Rows swapped in pairs by one turn or mirror: which row each one swaps with
dem: [-14.3  14.9 -17.6  -0.5   7.9  -4.5  10.7 -33.7  -4.8  -1.6   4.2  17.3
 -11.4   4.7   8.0  10.6 -14.9 -16.9  21.1 -17.2  17.7 -26.8  -5.5]
kudem: [  2.5 -19.9   6.4 -10.0  -0.6  -4.6  13.4  -6.8  -7.6 -15.3  13.9  16.5
  12.3  -8.0  -1.6  -2.5  -0.9 -26.0  -4.9   8.0  34.2   5.2   9.2]
zev: [-14.2  -6.5  -9.8   6.9  20.3 -16.2  14.8  14.5   8.2   7.8   2.5  16.3
  -1.1  -5.9  11.9  14.4 -25.5  -5.2  -4.9   0.3   5.7  -0.7   4.7]
maviv: [-15.9  -6.7 -17.3   4.8  19.9  17.1   0.2 -11.4   1.1  -1.9  10.5  29.6
   5.5 -19.8  -9.6  19.0 -15.3  -2.8 -10.5   1.7   9.5 -13.5   2.6]
renut: [-23.6   3.2 -21.3  -1.8   4.5  12.3  14.1 -22.2  -7.2   0.7  17.1   7.4
  -2.1   4.6 -10.7   9.1  11.2 -19.9 -16.2 -16.0   7.0  -2.3 -19.3]
fus: [  7.5  12.9  11.9  -5.4  -9.0  10.3   4.5 -35.9   1.8 -19.5   8.8  20.2
 -13.8  -6.0   3.0   0.1 -15.5 -17.7   5.6   8.3  23.5  -2.8  21.4]
mopo: [-16.3  14.0  -7.4   7.2  -0.2   7.2   9.7   0.0  10.2  -9.8   0.2  27.9
  -9.2 -17.2  -3.4  -3.8  -9.8 -17.3 -17.5  -4.3  14.0  26.3   6.0]
ros: [ -6.1 -19.7  -2.5 -11.2   8.3 -10.2  19.8   9.9  -6.6   2.3  14.7   9.2
   9.9  -5.6  -7.7   6.4  -3.3 -20.5 -16.1   2.6  28.6   4.4  -3.4]
Fevit: [ -0.8 -16.2   2.4 -10.0  -1.7  -7.3  20.7  -1.5  -9.6  -4.7   3.9   8.6
  14.0  -6.9  -6.0  -3.5   3.1 -23.8  -9.6   0.1  35.5   8.5   4.1]
dumu: [ -5.7 -22.8  11.2  -4.8   1.6  -9.7  20.0  -2.9  -3.6  -7.4   8.5  14.2
  12.4 -11.0 -10.4   2.9  -3.7 -15.7 -11.8  -0.6  36.1   3.1   1.0]
toduf: [-14.8  -6.5 -19.3  -1.4   0.7   3.9   6.2 -21.1   0.6  -6.1  21.8  19.8
   6.0  -1.8 -14.0   3.7   9.6 -18.4 -17.3 -25.8  11.9  -5.4 -13.0]
Radob: [-14.2  13.6  14.8   4.5 -13.1  -7.0  20.0 -11.1  -9.2   9.4  -4.6  -0.5
 -16.3  16.2   4.7  -2.6  -8.6  -6.3  20.5  -3.0  21.0  -1.6  -0.4]
dodur: [  9.3  -7.5  11.4 -13.6  -9.0  11.7   8.4 -26.6  -7.6 -12.9   9.7  17.8
  -2.1  -3.2  -3.4  -9.0  -6.6 -20.4   0.4  -4.7  31.6  -8.2  22.5]
Korun: [-15.0  18.7  -5.4   7.0  -5.4   1.5   8.0  -3.2  10.9  -7.2   4.4  27.2
  -8.5 -12.8  -1.5  -7.0  -2.7 -18.3  -8.5  -5.5  15.5  30.3   8.4]
Mus: [-12.0  24.4   3.6   3.8   9.1  16.7  -3.8 -37.8  -5.9  -0.6   6.5  13.3
 -21.3   9.1  14.0  10.8 -20.1  -7.6   3.6  11.0   8.1  -6.7   8.4]
Noz: [-19.4  23.4  -6.3   8.2   7.1  18.6   3.1 -38.3  -6.3   3.7   9.2   8.9
 -18.1   8.4  10.8  18.9 -14.3  -5.6  -0.7  10.9   2.4  -1.5   2.9]
kuf: [-12.7  10.6  -9.8   6.2  -6.9   8.0   3.4  -0.4   7.8  -8.6   5.7  30.1
  -7.0 -15.6   0.8 -10.8 -10.1 -16.6 -19.8   0.1  14.1  25.5   2.1]
biba: [  1.2  14.6   6.4  -2.4  -3.3  12.9  -3.8 -39.2  -2.5 -12.5   4.2  19.1
 -17.2   1.9  12.3  -0.6 -15.6 -13.1   5.0   4.2  26.2  -0.9  25.1]
Radiv: [-15.3  -5.1 -20.4  -1.1  -0.8   1.7   6.7 -20.5   1.9  -8.3  22.5  13.8
   7.0   0.0 -11.9   5.7   9.5 -22.0 -16.1 -21.0   9.3  -3.6 -18.1]
teras: [-15.7  -7.2 -12.3   3.5  19.5  15.6  -2.5  -9.0   3.8  -2.8  11.7  29.0
   6.3 -20.3  -7.6  15.2 -13.8  -4.3 -22.3   2.6   8.1  -0.2   8.4]
fasu: [  2.2 -18.9   4.8  -8.4  -7.3 -11.1  15.2 -15.3  -4.0 -11.3  13.5  19.5
   9.6  -6.2  -6.3  -9.9  -7.9 -23.9  -9.6   0.1  38.1   4.0   5.8]
lag: [-12.1   7.9 -20.0   2.6   6.2 -11.7  -4.2  -3.8  20.0  -3.5  15.5  32.6
  -6.0  -3.4   0.6  -4.8 -17.7 -10.8   0.4 -23.6   3.9 -12.3   4.6]
Ruz: [-13.6 -17.5  -7.4  -5.2  17.2 -14.0  23.1  12.7  -4.7  10.9  11.4  14.2
   7.7  -5.6  -1.3   9.7 -12.9 -14.3 -14.8   3.1  20.6   4.0  -4.0]
nufa: [-16.5  -9.0 -11.4   3.0  15.3 -13.4  16.0  15.7   2.4  13.6   6.1  15.4
   0.7  -6.8  12.1  13.2 -19.6  -4.1 -14.4  -2.1  10.9   0.9  -1.9]
seti: [-11.3   5.3  12.7  -3.1  -3.5  -9.2  10.3 -10.7 -10.0   7.4   0.7  -3.3
 -19.4  25.9   0.3   4.3 -10.6  -9.8  21.8   5.0  18.6 -15.7   9.2]
sak: [ -3.1  -3.1  13.9 -11.0   6.1   4.6   5.6 -24.7  -4.4   6.0  23.2 -10.4
  -9.4  21.4   4.0  13.6  -7.1  -9.5 -14.1   0.5   2.9 -11.3   8.1]
didob: [  2.5 -22.8   1.2 -11.4   5.9  -9.9  15.9  -2.3 -10.6  -5.0  12.5  12.4
   4.8  -2.6 -11.7   6.5  -0.6 -24.7 -14.7   2.9  35.8   5.3   0.0]
kiz: [-16.8   1.5 -15.3   2.3  12.6  -2.3   2.8 -23.4  -1.3  -2.0   1.7  27.8
  -3.3  -5.8  -0.8  10.7 -18.3 -12.3  22.0  -4.0  13.7 -34.7  -3.1]
rige: [-11.2  13.9 -18.6  -1.9   7.4  -6.4  10.5 -26.6  -2.0   0.8   3.6  22.7
 -12.1  -1.1   5.8   6.5 -17.7 -13.6  23.2 -16.4  14.7 -31.3  -4.3]
solod: [ -9.3  10.2   9.4   1.4 -16.5 -11.4  14.1  -7.6  -1.8   6.4  -9.9   1.7
 -15.0  14.2   2.8 -10.3  -6.9 -13.0  19.5   5.6  25.4  -9.7   3.5]
vevip: [-18.8  -1.9 -12.0   4.0  19.2  16.2  -2.2  -8.1   4.6  -0.5  14.8  33.4
   2.6 -19.4 -10.2  12.1 -14.0  -3.0 -19.2   4.2   8.2  -1.9   8.4]
Teror: [ -9.9   6.4   6.7   0.3  -6.9 -10.0   8.9  -8.4  -7.1   9.4   1.0  -5.4
 -16.7  26.3   5.2   5.2 -10.2  -7.4  22.4   4.5  18.7 -14.2   5.0]
puf: [-11.7  14.4 -18.0   2.1   1.9  -7.3  11.8 -29.9  -4.2  -0.8   2.6  23.9
 -12.9   0.7  10.7   6.1 -18.8 -14.2  21.5 -13.1  13.3 -27.3  -9.8]
kipib: [ -5.5  -8.2  10.5  -5.3   7.5   3.8   4.1 -23.8  -4.1   3.4  24.9  -5.2
 -10.9  27.0   3.1  15.2  -5.9  -6.1 -17.1   0.4   3.7  -9.3   8.0]
kag: [-12.2  25.0  -0.3   4.1   3.8  16.6  -1.3 -37.4  -2.7  -1.3   6.8  14.7
 -24.3   2.9  12.0   9.7 -22.4  -5.3   1.8  12.1   7.8  -2.7  12.5]
lufuv: [-10.0  14.6  -1.0   5.1 -19.3 -10.1  19.5  -8.8  -4.3   5.4  -3.4   8.7
 -18.4  15.2   4.8 -16.2  -9.0  -9.8  17.1  -8.3  24.8   6.2   6.0]
gepa: [ -7.7  10.1   3.6   3.3 -11.1 -11.3  10.4  -0.8 -10.0  10.5  -4.8   4.8
 -21.6  21.9   0.7  -1.2  -9.6  -9.7  23.5   3.1  17.6  -5.1   0.3]
Linis: [  2.6  11.3 -16.1  -9.4   0.7   2.1  12.8 -40.9  -1.7 -12.9  26.7   6.4
  -7.7   8.6  15.4   9.2 -11.3 -24.2  -9.4 -16.1   8.8  -3.8  -3.7]
vob: [-15.9  17.6   3.4   2.2 -13.3  -6.7  18.2  -1.1  -0.7   6.0  -3.3   5.5
 -26.1  15.0   5.8 -12.9  -2.1 -12.0  15.2   1.2  23.6   1.8   5.7]
gep: [  1.0  15.1  14.9  -3.6  -3.0  14.3  -3.5 -39.8  -1.3 -16.3   4.9  16.9
 -14.4   0.0   4.2   1.8 -17.2 -18.6   5.8   6.1  18.1  -1.4  20.6]
fipo: [-26.2  20.8  -9.4   6.1   9.3  18.0   1.4 -35.9  -5.5  11.0   9.3   7.2
 -15.5   8.0   5.1  18.8  -7.1  -9.0  -3.2   3.8   2.5  -4.8  -8.0]
fital: [-16.9  -5.3 -20.0  -0.6  -0.4   4.6   6.4 -13.1   2.8  -7.5  21.4  19.0
   7.5  -4.5 -16.3   2.9   3.7 -19.4 -13.9 -21.9   8.5 -10.1 -19.7]
Relu: [ -4.1  -5.6  13.6  -6.5   0.8   2.6   1.1 -25.2  -8.0  10.0  19.1  -8.0
  -8.9  23.4  10.1  15.6  -9.7  -3.2  -6.8   2.3   8.4 -18.0   8.7]
kize: [-10.7 -19.0  -2.5  -6.8   7.8 -11.4  22.7  11.4  -8.7  -3.1  11.0  10.5
   8.1  -5.3  -9.0   7.6  -5.5 -22.7 -15.3   3.4  24.7   9.5  -3.8]
mirus: [-20.3  14.5  -7.7  12.4 -14.2 -10.5  14.6  -2.1   7.8  -1.1  -7.1  18.4
 -12.0  -0.6   9.3 -12.9  -7.0 -23.6   2.1  -1.4  22.8  20.2  -3.4]
losa: [ -8.9  -1.5   9.6  -0.4  -3.0  -3.1   8.3 -16.7  -8.2   9.8   8.7  -8.6
 -12.9  31.0   3.1   9.2 -10.4  -3.1  11.8   5.3  12.3 -17.7   6.8]
rubil: [ -4.7  20.0   7.8  -1.5   2.1  14.8  -2.6 -38.8  -4.5  -5.7   6.6  16.4
 -20.3   4.4  12.8   7.9 -19.6  -4.3   5.9  11.3  10.1  -5.8  19.3]
dufa: [-15.8  -0.4 -13.0   7.0  15.9  17.1  -0.4  -2.0   5.5  -7.8  11.7  29.5
   0.5 -16.4  -6.2   8.3 -10.6  -6.9 -26.6   0.5   9.9  11.3   5.2]
seve: [ -0.7 -20.1   1.0  -9.8   4.0 -11.6  22.3   6.6 -13.2   0.5  11.7   7.2
   7.8  -3.0  -5.3   6.0  -4.6 -16.4 -18.6   6.8  32.0   0.9  -0.7]
Mome: [-10.8   6.4   8.9   2.9  -7.4 -14.8   8.2  -2.8 -11.4  13.3  -1.5  -1.3
 -13.2  26.0   4.8   1.2  -7.4  -5.2  17.3   5.0  20.6  -8.7   6.6]
Kem: [-17.3   5.0 -11.0   5.4   7.8   9.4   3.1  -1.7   8.5  -6.6  10.2  29.5
  -2.2 -17.3  -2.3   3.9  -8.2  -9.2 -27.2   3.5   9.6  22.3   5.3]
Viga: [ -7.1  18.4 -14.3  -4.5   3.1  -7.8  10.9 -34.0  -3.9   1.1   7.1  20.5
 -12.6  -0.5  11.8   7.0 -20.7 -19.4  21.6 -14.3  17.3 -24.7  -5.7]
dilab: [-20.7  24.2  -2.9   6.3   6.2  16.7   0.8 -36.6  -5.1   8.0   5.1   7.0
 -20.6   8.2  11.3  15.0 -16.6  -4.5  -1.5   8.6   1.2  -4.4   1.1]
Fozin: [-13.8  -4.5  -9.5   3.9  22.1 -13.9  17.4  12.4   1.1  10.4   6.5  21.8
  -5.3  -3.0  14.2  13.1 -28.1  -5.5  -4.0   1.4   3.3  -2.1   1.0]
rezis: [-16.1   1.2 -11.9   4.9  12.2  15.1  -3.6  -8.4   4.9  -7.3  14.5  30.1
   1.1 -18.6  -5.5   6.7 -11.6  -7.1 -24.6   2.5   8.3  15.6  11.0]
pili: [-12.5  -4.6 -21.8   2.7  -5.1   1.6   4.9 -13.3   7.7 -10.0  21.5  16.9
   6.0  -2.2 -16.0   3.9   7.0 -18.1 -16.0 -25.5  10.8  -2.8 -10.9]

kiz pairs with renut
maviv pairs with fipo
Radiv pairs with rige
nufa pairs with Relu
pili pairs with Viga
teras pairs with dilab
fasu pairs with lufuv
losa pairs with Ruz
seti pairs with kize
kuf pairs with biba
Fevit pairs with solod
puf pairs with toduf
mirus pairs with dodur
Radob pairs with dumu
kipib pairs with Fozin

